134, 348, 100, -326, 298
-478, -95, -469, 168, 159
-2, -250, 73, 26, 40
368, 69, 419, -378, 288
=>
134, 348
-478, -95

-3, -1, 9, -1
-483, -313, -521, 43
=>
-3, -1
-483, -313

102, 119, 524, 261
217, -350, -555, -385
=>
102, 119
217, -350

-137, 177, -359, 210
330, 439, 76, 105
162, 444, -257, 439
220, -233, 523, 274
-6, 192, -254, 529
=>
-137, 177
330, 439

427, 259, -40, -122, 50
81, 189, -89, 64, 107
=>
427, 259
81, 189

-118, 288
-25, 435
-106, 307
=>
-118, 288
-25, 435

1, -25, -22
-37, -4, -29
-417, -275, 0
48, -40, -12
=>
1, -25
-37, -4

-71, -14, 33, -46
309, -34, -195, 213
400, -49, -271, 268
119, -13, -83, 100
=>
-71, -14
309, -34
